In the rows, 128 means zero.
Which row each row swaps with, under one turn or mirror
Rami: [169 103 108 113 108 147 102 124 159 147 164 135 108  82 150 148 119 122
  99 148]
ful: [165  85 122 122 100 146 108 126 146 162 162 155 126  97 175 141 110 139
 101 143]
vafut: [142 108 133 142 127  93 124 111 146 129 113  84 157 108 107  94 123 135
 105 150]
zufad: [122 104 119 143 162 113 141 131 117 128 113  93 160 105 132  80 126 148
 117 151]
bipub: [150  81 114 100  90 149 104 142 141 139 172 157 125  93 145 155 129 135
 115 160]
ler: [158 114 118 146 136 108 131 126 147 144 100 109 136 141 135  70 110 112
 139 137]
bebuf: [126 124  98 136 140 140 148 119 109 144 108 108 178 118 110 111 108 115
 107 184]
Furim: [127 118 122 147 114  90 132 121 126 155  95 105 127 143 115 116 127 116
 130 174]
Suru: [122 112 104 104 131 130 106 101 120 100 145 153 163 166 102 133  87 158
 107 109]
mebop: [179  85 136 117  90 129  96 132 158 148 169 142 114 109 148 139 130 126
 111 140]
tun: [105 135 140  90 125 109 121 143  83  93 115 142 144 140 103 146 125 123
 126 117]
pake: [137 145 115 137 147 179 125 138 110 132 185 149 125 110 151 109 113 130
 161 111]
Gaten: [147 120 126 150 141 123 153  92 133 159 122 120 157 119 143 104 138 122
  99 169]
Rapu: [115 106 125 113 133 121 116 143 102  95 131 166 164 175 118 128 114 143
 120 103]
tere: [162  86 110 138  84 124 110 153 134 146 176 149 135  97 142 160 110 140
 106 150]
Zez: [158 142 117 126 149 176 123 153 113 116 175 131 111 116 141 114 118 137
 180 142]
sugid: [109 125 118  91 103 109 125 139 138 104 134 175 160 136 110 131 101 122
 129  92]
bug: [124 145 133  97 121 122 136 124 143  98 127 157 160 100  95 167 134 168
 128 112]
Monoz: [165  84 115 122  74 158 127 140 135 147 144 111 120  90 154 135 130 136
 122 148]
zivig: [175  94 116 139  90 139  96 142 161 155 143 145 114 107 158 147 123 131
 124 165]
pinib: [119 133 142  88 121 140 134 117 132 106 124 139 168 145  80 166 126 124
 133 102]
Veri: [106 152 148  95 144 142 138 101 114  99 142 178 169 126 123 144 127 143
 119 121]
luk: [108 117 123 105 150 118 129 100 105 105 114 172 126 124  98 142 130 173
 121 131]
Lisu: [162 134 115 113 119 119 132  86 141 127 106  95 135 140 134  95 121 134
 110 168]
bulut: [133 140 101 140 130 110 128 136 157 139 108 130 121 145 124  88 119 112
 103 173]
pok: [128 128 127 174 111 169 131 155 100 125 190 147 126 114 115 131 133 121
 157 112]
bim: [159  94 138 111  72 155 101 138 152 139 151 140 120  98 156 150 129 130
 105 145]
moras: [130 134 128 158 125 173 139 147 106 127 184 128 119 119 139 110 143 126
 166 106]
sifaf: [134 140 115 150 125 182 119 154 119 123 174 132 115 119 146 127 121 136
 185 139]
kof: [177 100 141 114  93 169  99 143 149 137 139 139 112 102 140 141 144 119
 118 163]
Dinom: [142 147 129 144 127 166 120 147 118 125 201 128 138 123 132 111 125 112
 174 111]
vovun: [ 92 122  99  89 161 109 141 131 100 108 159 165 147 124 105 143 120 143
 135 137]
someb: [118  92 122  66 114 127 131 133 113  89 135 146 138 151  97 122 123 129
 103 104]
Miv: [144 139 112 136 135 170 120 164  94 107 184 147 133 122 138 127 122 117
 161 104]
gafaf: [105 129 117  92 152 111 129 127 123  93 120 153 131 144 115 151 123 151
 108  98]
vegen: [139 118 111 146 143 181 123 130 109 128 191 126 141 123 137 135 113 129
 172 106]
Bape: [108 145 103 104 104 107 149 103 105 102 161 150 167 150 110 133 125 147
 124 101]
sovan: [163 121 120 145 143 125 165 124 136 143 108  84 169 106 117 106 141 138
 132 150]
vizil: [166  82 112 128  93 141 106 151 124 133 159 142 120  91 161 155 130 135
  98 146]
lebu: [112 144 139 109 114 138 128 129 149  89 122 133 155 127 114 164 134 139
 143  76]
vame: [105 131 141  77 133 109 133 120 117 116 176 163 146 134 102 121 131 138
 109  95]
pil: [144 129  66 120 145 120 137 110 143 142 129 118 130 145 109  79 119 123
 104 157]
kon: [150 124 123 156 130 107 150 105 144 144 110  90 130 121  97 111 141 110
 109 129]
gok: [146 102 119 130 146 110 119 108 128 142 111  98 152 119 133 117  88 139
 112 189]
Govu: [ 80 119 125  86 128 118 123 130 146 112 121 160 166 114 120 145 117 167
 121 140]
nuvom: [154 119 111 143 118 117 152 128 166 141 102  84 142 112 135 118 155 109
 117 122]
liba: [144 127 125 162 140 173 123 142 101 123 185 119 124 108 138 106 113 139
 167 139]
Gegad: [177 107 146 108  98 150 103 125 158 142 158 157 114  95 150 141 150 132
 123 148]
Lum: [126 127  97 148 137 119 144 117 151 149  98  91 160 148 132 117 107 113
 110 161]
momep: [122 141 125 137 104 178 131 148 111 108 173 132 109  94 129 128 118 152
 171 106]
pib: [146 137 140 163 119 166 130 136 102 134 195 135 155 107 139 117 130 117
 160 110]
Nonem: [ 93 128 127  82 133 120 136 127 136 102 140 140 170 132  83 134 143 141
 151 115]
rebu: [113 127 108 162 112 125 139 109 151 143 129  98 125 145 101  86  99 122
 131 155]
kerup: [144 123 143 131 127 121 129  94 154 170 136  93 153 144 129  85 111 125
 119 161]

pib pairs with Gegad
zivig pairs with Miv
Zez pairs with tere
nuvom pairs with lebu

